In the rows, 128 means zero.
Rotation paths and how fast each direction turns (degrees each step)
Each turn is a multiple of 5 degrees from 10 to 175, or 0.
Each row of a path follows its step; steps can be skipped.
Rotation 1:
step 1: 115 136 117 102 127 124 144 136 125 157 132 134 113 119 126 132 166 118 117 105 108 130 148 125 158 121 113 121 142 136 138 141 124 123 151 114 166 133 145 114 118 120 134 138 109
step 17: 136 137 114 95 126 112 127 135 117 145 125 127 110 121 134 162 134 126 130 128 112 146 128 132 144 126 130 106 136 124 123 128 117 144 98 148 158 147 165 130 115 107 104 128 124
step 18: 142 129 142 107 147 130 156 149 118 125 127 141 133 124 123 124 133 135 118 106 102 139 113 131 154 107 122 133 101 147 96 108 153 124 97 139 119 129 150 113 135 119 136 136 119
step 21: 120 111 139 107 128 128 133 132 116 148 114 117 126 118 132 135 145 126 114 128 121 141 109 126 139 138 124 102 140 139 101 122 133 160 92 128 122 99 152 124 161 130 105 108 121
step 29: 141 153 118 140 144 132 121 131 124 118 135 110 112 126 132 160 132 138 136 116 115 132 109 128 132 118 126 114 120 128 152 146 150 114 79 108 145 160 142 144 127 134 134 137 143
step 31: 141 136 129 109 133 106 139 124 109 116 126 141 133 113 142 130 151 121 136 123 140 134 123 112 143 103 108 143 119 144 140 109 115 125 136 114 147 164 161 131 100 115 139 135 102
step 32: 128 144 124 123 153 116 148 147 121 140 134 96 125 114 120 132 137 152 126 110 116 155 131 136 154 132 119 127 116 108 146 113 145 126 129 138 140 139 170 138 115 132 107 117 138
step 35: 117 129 128 101 134 109 133 138 114 125 115 139 122 108 121 147 137 140 121 129 131 162 131 141 147 135 130 134 146 123 128 127 104 151 131 132 123 146 157 137 126 94 96 130 93
step 40: 135 145 125 144 126 123 138 123 128 148 130 122 112 98 139 133 129 110 100 120 133 108 109 109 149 120 107 134 129 146 106 114 125 151 119 88 124 154 124 113 121 124 124 154 120
step 43: 115 135 144 118 143 121 137 142 137 136 132 125 124 115 133 144 174 114 120 146 130 106 140 119 128 107 97 136 139 140 131 128 148 131 110 95 144 138 158 131 138 142 142 132 137
129 119 130 127 134 131 127 127 131 128 121 138 130 125 140 134 127 133 124 141 130 127 127 125 119 129 126 126 133 130 128 127 123 136 120 125 128 129 131 132 125 123 125 128 132 -> 80
131 131 135 129 124 130 126 126 134 137 124 126 124 124 133 130 122 126 131 128 128 122 124 134 125 133 138 126 130 135 131 128 133 129 139 124 123 129 137 134 134 127 134 136 127 -> 25
125 127 118 118 122 123 122 124 130 126 121 123 128 124 126 123 132 122 129 135 132 137 127 126 121 123 131 122 121 131 130 122 128 132 135 134 130 133 124 133 130 125 133 125 128 -> 100
141 131 129 131 124 131 122 130 130 122 128 124 132 131 132 131 123 128 126 123 139 130 128 123 132 120 125 128 128 131 125 131 121 123 122 128 124 139 125 128 129 122 134 137 123 -> 160
129 126 118 131 125 131 126 134 127 139 123 123 137 134 129 131 129 132 127 130 131 131 140 124 132 137 127 123 131 134 123 134 128 125 133 127 127 129 133 127 130 125 125 118 123 -> 160
127 133 126 128 135 134 126 126 123 130 124 129 124 127 126 124 126 123 124 132 128 125 129 123 139 132 125 126 124 130 129 124 117 121 130 130 130 126 127 144 134 135 120 133 133 -> 90
135 127 135 131 129 136 136 128 121 125 133 121 125 130 125 127 131 127 129 136 117 127 134 136 122 127 118 121 127 132 129 129 128 127 132 130 130 133 126 130 128 119 132 128 132 -> 155
